In the data rows, 500 means zero.
Here are some points, each followed by its number:
[517. 647. 367. 534. 463. 470. 546. 446. 405. 613. 550. 392. 471. 308.
 461. 480. 448. 366. 547. 490. 439. 561. 636. 562. 637. 601. 527. 456.
 585. 513. 478. 594. 453.] 0
[310. 372. 941. 477. 655. 591. 0. 567. 539. 455. 376. 999. 826. 932.
 775. 813. 769. 999. 253. 700. 761. 250. 165. 274. 178. 232. 134. 813.
 396. 558. 252. 441. 995.] 1
[477. 476. 401. 553. 469. 484. 462. 434. 448. 429. 474. 449. 535. 458.
 526. 471. 488. 432. 508. 535. 405. 433. 473. 527. 565. 562. 555. 487.
 521. 540. 520. 536. 467.] 2
[380. 516. 416. 511. 562. 495. 521. 520. 471. 547. 478. 447. 492. 485.
 529. 491. 492. 431. 469. 493. 445. 522. 501. 565. 485. 494. 516. 527.
 521. 501. 459. 527. 450.] 3
[825. 700. 434. 499. 161. 348. 189. 301. 484. 595. 548. 527. 613. 403.
 455. 632. 550. 739. 667. 349. 503. 452. 450. 392. 581. 645. 577. 409.
 671. 594. 636. 504. 486.] 4
[422. 655. 437. 428. 466. 479. 477. 576. 486. 567. 500. 386. 573. 481.
 512. 495. 522. 496. 561. 482. 454. 581. 513. 469. 542. 431. 519. 472.
 532. 412. 417. 468. 473.] 5
[476. 477. 515. 587. 558. 593. 811. 604. 480. 572. 571. 311. 345. 380.
 487. 410. 562. 174. 344. 597. 483. 547. 806. 604. 590. 425. 426. 584.
 604. 621. 450. 501. 507.] 6
[163. 577. 383. 474. 548. 558. 417. 542. 525. 426. 245. 544. 540. 482.
 535. 345. 347. 420. 489. 336. 533. 511. 445. 395. 529. 504. 676. 473.
 528. 294. 313. 384. 411.] 7
[583. 518. 427. 469. 393. 556. 434. 450. 463. 478. 554. 489. 575. 423.
 559. 557. 558. 488. 493. 546. 449. 526. 558. 385. 552. 512. 510. 467.
 643. 556. 427. 427. 598.] 8
[653. 286. 787. 455. 531. 362. 574. 533. 587. 413. 479. 542. 399. 635.
 461. 556. 700. 457. 586. 512. 588. 406. 445. 648. 401. 442. 394. 529.
 324. 534. 740. 467. 421.] 9
[474. 737. 555. 297. 418. 561. 486. 771. 483. 511. 717. 317. 631. 536.
 541. 630. 634. 551. 593. 539. 387. 723. 535. 396. 575. 248. 474. 434.
 533. 341. 280. 409. 583.] 10
[365. 430. 370. 704. 567. 577. 565. 430. 496. 454. 613. 451. 387. 444.
 529. 445. 320. 367. 371. 326. 379. 548. 534. 641. 530. 629. 667. 594.
 594. 611. 545. 610. 291.] 11
Which three points above are nearest to each new point by angle? Their numbers follow each, nearest first.
[516. 482. 508. 564. 518. 561. 580. 537. 555. 514. 602. 442. 474. 557.
 491. 482. 419. 598. 440. 489. 469. 550. 484. 497. 431. 464. 501. 540.
 489. 554. 566. 507. 488.] 11 6 9
[385. 491. 369. 499. 530. 467. 520. 490. 489. 486. 339. 444. 512. 476.
 483. 380. 448. 405. 522. 512. 461. 437. 468. 517. 501. 539. 569. 464.
 479. 445. 518. 474. 418.] 7 2 3
[558. 362. 461. 534. 621. 513. 426. 594. 545. 670. 676. 570. 709. 839.
 576. 743. 644. 893. 261. 706. 445. 472. 248. 492. 192. 284. 290. 660.
 408. 741. 472. 611. 678.] 1 9 10
[491. 522. 530. 449. 562. 471. 532. 619. 442. 501. 533. 494. 518. 586.
 455. 562. 549. 460. 485. 511. 502. 497. 504. 582. 521. 431. 480. 518.
 383. 473. 422. 587. 466.] 10 9 3
[340. 493. 358. 523. 579. 504. 475. 466. 505. 448. 345. 516. 564. 551.
 480. 390. 358. 561. 500. 524. 469. 463. 353. 461. 460. 540. 567. 485.
 411. 408. 502. 531. 471.] 7 2 3
[546. 398. 322. 510. 500. 438. 488. 405. 482. 489. 526. 499. 480. 473.
 458. 535. 413. 474. 522. 351. 400. 541. 420. 581. 492. 636. 670. 419.
 509. 525. 564. 560. 297.] 11 2 0
[474. 273. 466. 427. 679. 459. 465. 623. 427. 446. 579. 608. 585. 701.
 553. 742. 672. 477. 367. 550. 418. 476. 350. 650. 385. 408. 465. 541.
 336. 556. 389. 627. 470.] 1 9 3
[574. 472. 495. 498. 454. 534. 558. 503. 512. 459. 529. 434. 476. 447.
 495. 478. 513. 437. 491. 505. 472. 529. 557. 472. 542. 497. 521. 470.
 551. 528. 504. 468. 504.] 6 8 0
[645. 501. 620. 478. 481. 562. 791. 534. 703. 483. 643. 373. 357. 528.
 402. 350. 331. 706. 630. 538. 563. 674. 484. 399. 412. 439. 456. 413.
 395. 371. 732. 373. 539.] 9 10 6
[694. 441. 241. 512. 324. 389. 380. 297. 403. 376. 0. 538. 719. 536.
 288. 204. 363. 595. 478. 737. 716. 39. 412. 252. 547. 612. 514. 353.
 351. 547. 528. 512. 656.] 2 4 7
[722. 409. 559. 417. 470. 446. 507. 511. 475. 538. 507. 592. 500. 523.
 446. 620. 617. 489. 473. 518. 575. 463. 576. 523. 510. 491. 437. 451.
 488. 584. 465. 535. 535.] 9 4 1
[456. 472. 511. 523. 523. 530. 498. 480. 490. 504. 598. 533. 443. 425.
 573. 546. 520. 390. 498. 428. 443. 572. 543. 545. 528. 548. 522. 528.
 579. 520. 483. 498. 454.] 11 0 6
[502. 424. 516. 445. 569. 430. 577. 528. 504. 475. 481. 521. 430. 550.
 441. 518. 489. 459. 563. 457. 515. 518. 445. 606. 482. 545. 533. 455.
 354. 424. 559. 548. 385.] 9 11 3
[510. 470. 414. 508. 427. 516. 417. 370. 581. 438. 467. 514. 544. 511.
 518. 448. 351. 681. 560. 441. 457. 536. 342. 365. 431. 595. 604. 436.
 528. 459. 614. 430. 482.] 4 7 2
[688. 602. 484. 462. 347. 444. 405. 453. 515. 606. 577. 457. 592. 458.
 510. 594. 593. 635. 602. 538. 478. 529. 510. 405. 489. 470. 439. 453.
 628. 561. 531. 449. 589.] 4 8 10
[208. 93. 590. 723. 677. 691. 359. 434. 748. 306. 745. 604. 544. 750.
 923. 605. 529. 780. 348. 526. 222. 584. 67. 468. 105. 409. 470. 741.
 642. 637. 778. 269. 544.] 1 9 11
[484. 499. 511. 496. 485. 542. 542. 523. 506. 435. 529. 455. 488. 486.
 492. 456. 458. 453. 499. 484. 481. 537. 517. 477. 536. 492. 539. 493.
 507. 440. 495. 465. 494.] 7 6 10
[662. 546. 540. 518. 471. 577. 529. 493. 545. 602. 660. 524. 529. 566.
 461. 562. 470. 764. 424. 629. 548. 542. 499. 394. 424. 422. 370. 545.
 489. 603. 489. 546. 695.] 1 8 10
[439. 454. 481. 553. 530. 534. 525. 472. 482. 455. 502. 519. 450. 460.
 516. 457. 434. 401. 463. 434. 485. 499. 527. 548. 541. 564. 578. 503.
 517. 485. 503. 515. 430.] 11 2 3
[557. 546. 965. 437. 608. 607. 496. 581. 624. 596. 739. 715. 436. 641.
 591. 638. 609. 893. 509. 703. 676. 612. 488. 392. 288. 303. 127. 627.
 409. 452. 550. 443. 887.] 1 9 10
